In the rows, zero is written as 128.
A single turn carries every row of the set below to another of its rows. Some are shown first; where does it send the rows asked next?
sal: [128 144 148 140  98 144 118 123 124 102 104 122 138  94 152 128 147 159]
Feno: [143 140 126 149  93 162 160 140 103 140 112 114 137 100 158 138 151 129]
Mabin: [147 152 134 117 104 156 115 109 114 101 121 128 123  94 136 141 150 156]
fite: [143 155 126 106 108 142 124 119 122  96 130 142 139  85 144 118 143 146]
veme: [122 142 132 118 123 158 125 126 122 142 124 109 157 132 152 128 132 141]
giti: [128 133 128 116 118 176 142 112 117 138 120 106 159 118 147 152 141 148]
Nifo: [131 137 131 144  99 152 167 150 113 133 126 129 146  85 166 124 144 130]
sot: [134 140 145 154 101 154 154 141 101 134 123 114 131 104 160 136 156 129]
Zefe: [129 137 139 131 106 140 108 119 128 110  99 120 140  95 146 126 139 154]
zile: [138 129 109  99 123 163 153 117 119 129 135 117 160 112 150 147 143 142]
ger: [150 129 115  98 113 160 144 132 115 143 142 128 152 113 138 143 129 139]
dok: [140 142 121 143  96 154 166 147 108 136 115 122 148  96 162 123 147 123]
manar: [125 135 123 115 110 152 135 133 123 139 134 125 174 108 161 121 121 123]
Fivuv: [131 139 132 109 111 163 140 138 121 149 132 129 169 113 143 126 120 137]
Ledeb: [149 136 127 124 100 139 125 121 120  94 118 124 122  92 147 144 156 160]
Tuse: [147 129 123 120 107 137 113 116 124 103 109 121 126  95 142 140 147 156]
baz: [141 133 134 120 114 154 109 112 117 107 115 129 125  79 136 141 147 147]
fur: [139 134 126 111 117 142 116 120 124 102 121 140 137  71 144 123 142 140]
neku: [133 141 136 143 106 141 162 147 105 128 131 126 143  98 166 120 153 122]
vul: [134 153 127 117 100 139 121 113 115  93 127 143 137  93 147 127 127 148]
memeb: [134 140 138 139  97 170 170 137 112 143 122 124 137  95 162 139 149 131]
sizan: [127 157 139 128  98 147 114 110 114  98 119 137 137  97 145 130 126 152]
kog: [134 135 138 154  96 164 159 141 107 138 119 116 132  93 159 143 150 137]
dumem: [138 151 129 121  98 146 117 107 111  95 124 136 128  97 142 140 131 154]
todu: [147 129 119 137 100 153 168 144 108 130 133 124 128  87 160 143 153 133]
fos: [134 137 113 100 129 145 136 131 123 133 138 119 157 126 156 124 134 136]
butog: [140 134 134 115 108 175 132 128 113 153 128 117 152 120 135 150 128 146]
tazas: [140 133 118 108 124 158 128 122 116 136 133 107 140 133 148 146 142 145]
Gebas: [119 138 125 109 121 164 149 121 125 134 124 119 176 112 156 129 133 139]
Mez: [142 137 128 132  98 165 174 137 111 138 129 126 132  94 161 144 152 130]
rigir: [150 125 105 103 111 155 137 125 114 134 145 118 146 111 152 151 136 129]
Nalu: [149 134 133 121 110 143 109 116 120 104 138 129 129  96 127 139 150 147]
Nezi: [135 140 130 132  99 162 175 141 115 140 129 131 142  91 164 132 148 127]
Labu: [126 139 145 128 113 152 107 118 123 110 108 133 141  76 142 123 139 143]
fus: [138 134 121 115 111 126 119 124 131 102 112 132 142  88 150 118 139 148]
guri: [130 143 152 137 108 149 103 119 124 111 126 127 143  98 131 127 142 147]
Solep: [151 136 113 138  97 155 167 144 104 134 121 120 136  97 159 137 152 126]
nebu: [144 146 116 131 101 161 166 139  92 136 130 121 122  87 147 141 145 140]
veli: [140 132  99 109 118 155 130 124 114 127 137 122 144 120 132 151 131 145]
dafi: [128 152 133 144  97 168 159 140  95 144 118 117 134  90 148 133 138 141]
dag: [148 135 126 139 106 145 163 141 100 126 136 121 125 100 159 139 162 126]
Vib: [121 142 109 114 120 148 131 133 122 128 133 130 168 116 141 123 118 138]
Kida: [131 132 135 129 104 173 122 121 114 148 123 106 151 120 150 152 130 136]
zeli: [131 151 121 131 102 155 169 147 100 137 129 129 140  83 153 120 137 134]
lilo: [137 143 129 121 103 129 131 131 128  93 118 136 143  86 157 116 146 152]
Favok: [120 140 124 130 113 166 119 123 116 137 121 113 154 126 133 143 123 148]
Pud: [127 161 148 125 104 155 114 117 121 105 114 132 143  91 142 118 139 151]
deti: [137 139 134 120 113 133 114 125 128 103 138 139 149  91 136 115 142 139]

manar goes to Kida
Nezi goes to memeb
Now these:
deti goes to guri
sizan goes to dumem
fur goes to Labu
Feno goes to Solep
dag goes to neku
dafi goes to nebu
Ledeb goes to lilo
Tuse goes to fus
veme goes to tazas
veli goes to Vib
Nifo goes to kog
butog goes to ger
giti goes to zile
Pud goes to Mabin

